In the rows, zero is written as 128.
Each path is a new rotation, seen through one point. The rows after it are directions, each followed by how far the rotation turns it, in degrees each step (0 if it stays put).
Each turn is a multiple of 5 degrees from 10 to 175, or 0.
Each row of a path follows its step; steps can be skipped.
Path 1:
step 0: [126 124 128 121 126 140 116 132 120 137 117 134 124 120 133 125 124 135
 123 122 126 134 137 131 132 121 114 135]
step 1: [129 118 125 128 129 134 127 125 113 127 132 138 115 124 130 119 132 144
 121 122 135 131 119 122 129 122 130 123]
step 2: [133 120 117 125 122 122 136 131 121 135 113 120 128 120 127 124 126 137
 111 124 127 123 129 120 131 132 134 125]
step 3: [129 119 123 115 120 127 139 127 126 130 126 129 124 126 124 131 128 137
 122 124 126 149 139 128 127 126 123 140]
step 4: [131 123 123 126 134 136 130 123 136 122 137 128 124 126 118 116 129 134
 112 125 132 141 121 116 132 132 124 129]
step 5: [123 128 115 131 122 135 128 138 129 132 123 116 134 114 128 118 124 121
 116 121 133 134 125 127 138 127 126 134]
step 6: [115 123 125 113 124 125 126 132 122 128 132 129 125 122 130 123 137 127
 129 107 131 140 125 129 127 123 120 131]
step 7: [135 124 127 120 141 126 119 124 122 125 123 127 124 118 122 128 138 128
 116 118 133 126 124 121 139 133 117 122]
step 8: [134 132 120 132 126 128 138 133 116 129 119 129 124 116 126 126 130 133
 119 125 131 125 131 135 138 119 113 138]
step 9: [122 135 123 121 130 125 137 133 122 125 130 135 122 126 133 119 137 144
 118 124 130 136 131 122 118 124 118 122]
step 10: [129 129 128 130 132 129 125 132 124 133 117 126 125 116 131 133 131 134
 113 131 138 139 130 111 128 140 129 129]
step 11: [128 128 128 136 119 132 133 130 123 138 124 132 122 124 123 120 129 131
 127 114 129 138 134 117 133 126 126 148]
Directions:
[124 126 129 126 126 123 130 131 128 128 125 125 129 126 131 132 129 128
 129 126 130 130 126 126 125 129 132 124] : 95
[134 124 125 126 128 124 130 124 123 129 128 128 129 128 127 129 132 129
 130 126 127 125 130 131 130 127 129 125] : 65
[130 127 125 130 126 128 130 126 131 130 132 125 132 130 125 125 128 126
 129 127 128 134 130 126 128 131 133 130] : 45
[126 126 127 130 126 129 131 129 123 129 131 129 126 126 128 133 127 127
 131 130 131 131 127 133 128 127 128 134] : 140
Path 2:
step 0: [132 124 127 139 136 133 126 123 124 125 122 126 145 127 128 117 135 141
 127 136 133 131 135 135 123 128 125 125]
step 1: [133 132 129 127 126 129 131 123 123 123 128 135 148 133 121 131 125 122
 128 121 133 123 122 120 133 116 134 133]
step 2: [126 115 130 126 125 123 137 127 132 123 122 121 135 136 126 128 121 131
 133 120 127 143 117 126 130 139 127 128]
step 3: [133 116 133 134 131 123 131 126 124 124 118 135 122 129 116 131 130 117
 135 126 133 132 144 136 126 128 131 128]
step 4: [140 125 127 138 123 127 127 129 123 129 139 132 142 130 137 116 127 124
 121 126 133 131 135 136 126 135 124 128]
step 5: [123 129 126 127 127 134 117 139 118 134 122 131 139 135 119 120 128 126
 136 122 139 130 122 120 132 126 132 129]
step 6: [116 117 124 131 130 132 139 127 139 123 131 132 134 136 125 129 121 126
 134 127 132 136 122 132 116 122 123 132]
step 7: [132 122 128 122 139 127 139 117 121 127 133 126 128 127 120 120 137 114
 136 124 131 129 135 125 126 137 130 126]
step 8: [136 127 137 127 130 125 121 134 137 120 132 128 142 132 121 123 135 129
 121 130 138 130 131 135 130 134 119 121]
step 9: [126 130 128 134 125 130 130 140 131 133 122 130 148 131 121 128 121 118
 139 130 124 118 131 122 128 133 131 135]
step 10: [125 115 123 129 131 137 134 125 126 118 121 124 137 125 128 120 120 133
 134 118 125 128 122 138 121 127 131 119]
step 11: [137 121 134 128 126 127 125 108 121 127 123 130 134 125 118 129 133 119
 132 128 134 130 130 122 119 124 119 130]
Directions:
[131 132 124 124 126 127 126 129 130 126 126 125 129 129 131 128 131 128
 132 126 126 132 132 130 125 125 129 130] : 0
[128 127 126 128 128 130 128 123 130 126 126 124 123 130 124 128 125 122
 125 127 126 132 125 127 126 128 128 127] : 85
[124 124 127 127 127 128 127 128 124 125 130 125 130 130 131 135 128 128
 131 128 128 127 124 127 126 126 130 127] : 85
